Rows are one point carried round by a steady rotation, each followed by how many steps it has turned.
The counts run from 0 to 57.
[-25,-7,31,19,32,-1,37,3,-34,-3,-7,-14,-13,-1] : 31
[4,-18,-12,11,11,-30,20,-8,-15,43,-10,5,12,-13] : 24
[-1,-4,-22,40,21,15,32,-3,15,21,-12,9,-16,22] : 3
[-12,-19,14,37,40,7,37,0,-22,18,-11,6,-17,14] : 17
[-25,-22,21,3,19,-1,23,7,-37,7,8,-11,-7,-16] : 54
[-13,3,0,1,6,-23,13,14,-32,4,-10,-25,29,-44] : 37
[-2,-10,8,28,34,-15,45,3,3,25,-9,-11,-4,31] : 39
[-2,24,-23,15,-13,6,21,11,-14,6,0,6,29,-38] : 28
[-16,21,-13,23,16,25,47,19,1,-16,12,-3,14,18] : 35
[-27,15,-10,24,17,24,38,1,-24,-12,-1,29,-17,1] : 4
[-22,14,12,25,18,27,29,12,-26,-26,-8,-1,8,-20] : 13
[5,25,-22,19,5,-22,25,15,8,11,-1,-15,53,-13] : 29
[13,19,-2,13,22,-28,28,15,14,5,-1,-21,30,19] : 52
[-5,-11,-26,14,-15,-1,18,-21,-29,38,-8,19,5,-40] : 10
[13,-10,-35,30,5,-13,22,8,-2,40,12,4,20,-2] : 56
[-4,-10,-1,15,5,-30,14,-8,-25,28,-29,-2,13,-42] : 1
[12,-2,-21,25,8,-16,26,2,2,50,-1,8,-4,22] : 25
[14,-9,-19,18,10,-33,20,11,-6,53,8,-10,17,10] : 47
[16,6,-9,29,4,-47,26,2,3,30,2,-20,21,-3] : 38
[3,21,-20,34,13,17,45,4,20,0,4,14,5,25] : 12
[-22,16,11,15,31,9,31,17,-5,-15,4,-20,16,21] : 44
[21,-1,-16,27,6,-26,7,-19,7,44,-13,4,0,-2] : 2
[7,-1,-1,12,0,-27,9,4,2,17,-17,-27,34,-40] : 15
[-18,-17,1,7,-5,-12,20,-4,-43,30,-4,-2,-1,-27] : 32
[23,-11,-38,27,-13,-18,21,-15,-9,43,10,18,12,-17] : 33
[-16,6,19,24,24,5,36,16,-23,-21,-10,-16,4,-4] : 22
[16,18,-32,28,0,1,21,-5,6,39,1,17,14,8] : 11
[-18,-4,20,12,41,-13,38,8,-18,-15,1,-23,4,17] : 53
[-8,11,-29,30,23,22,37,5,7,3,21,3,-1,33] : 57
[-9,29,-5,31,14,8,40,26,17,-7,-3,-8,9,15] : 21
[4,-11,-17,34,26,-6,36,-3,-2,17,18,-2,-5,35] : 48
[10,23,-47,29,-12,-10,19,15,5,15,-4,14,27,-7] : 20
[18,14,-35,40,17,3,23,0,7,26,18,11,8,29] : 34
[-34,6,-14,0,4,16,35,24,-27,-27,-4,-14,22,-26] : 36
[-4,4,-19,30,24,19,40,1,-16,7,16,9,-19,24] : 26
[-25,-5,18,-9,18,-7,30,18,-35,-8,-3,-30,8,-24] : 45
[6,21,-11,14,-12,-14,18,7,0,12,-23,-4,31,-45] : 6
[-4,-15,-15,-1,-8,-17,17,-6,-48,47,-2,5,10,-13] : 55
[13,27,-27,19,1,12,25,21,13,-5,14,-5,33,7] : 43
[3,22,-34,14,-13,-20,24,22,-2,19,-4,-8,41,-20] : 51
[-22,13,3,10,-1,-9,22,5,-38,-14,-11,-11,23,-42] : 14
[-10,-8,-30,2,1,4,17,-3,-45,17,4,18,-5,-33] : 41
[-16,-10,18,-1,17,-1,31,-9,-43,-17,-30,-17,9,-23] : 0
[7,13,-48,19,-15,-8,27,6,-15,26,19,10,28,-24] : 42
[-21,6,-31,1,-10,8,29,14,-41,-7,20,1,16,-30] : 50
[5,23,26,26,39,-6,23,7,3,1,-10,-28,11,30] : 30
[-29,3,-15,15,18,33,33,2,-16,-8,22,10,-4,14] : 49
[-34,-9,-12,14,7,30,23,-16,-39,6,-3,21,-33,-22] : 18
[-5,10,-44,12,-8,-1,17,-1,-21,21,6,21,12,-37] : 19
[22,24,2,42,24,-25,23,-4,24,17,-12,-24,32,13] : 7
[11,3,17,34,32,-25,33,-4,11,33,-14,-13,12,13] : 16
[-15,16,-20,18,-17,13,27,0,-33,-15,2,17,25,-40] : 5
[-7,-13,-6,-8,3,-34,16,-6,-33,29,-4,-19,26,-31] : 46
[-23,-25,6,16,18,-4,25,-12,-38,6,-11,6,1,-17] : 9
[-31,-22,-3,8,23,12,40,-6,-42,9,16,11,-13,13] : 40
[-27,3,-14,5,-7,25,36,-4,-50,-15,13,13,2,-26] : 27
[-10,-1,32,24,41,-7,36,-2,-2,3,-12,-24,-2,13] : 8
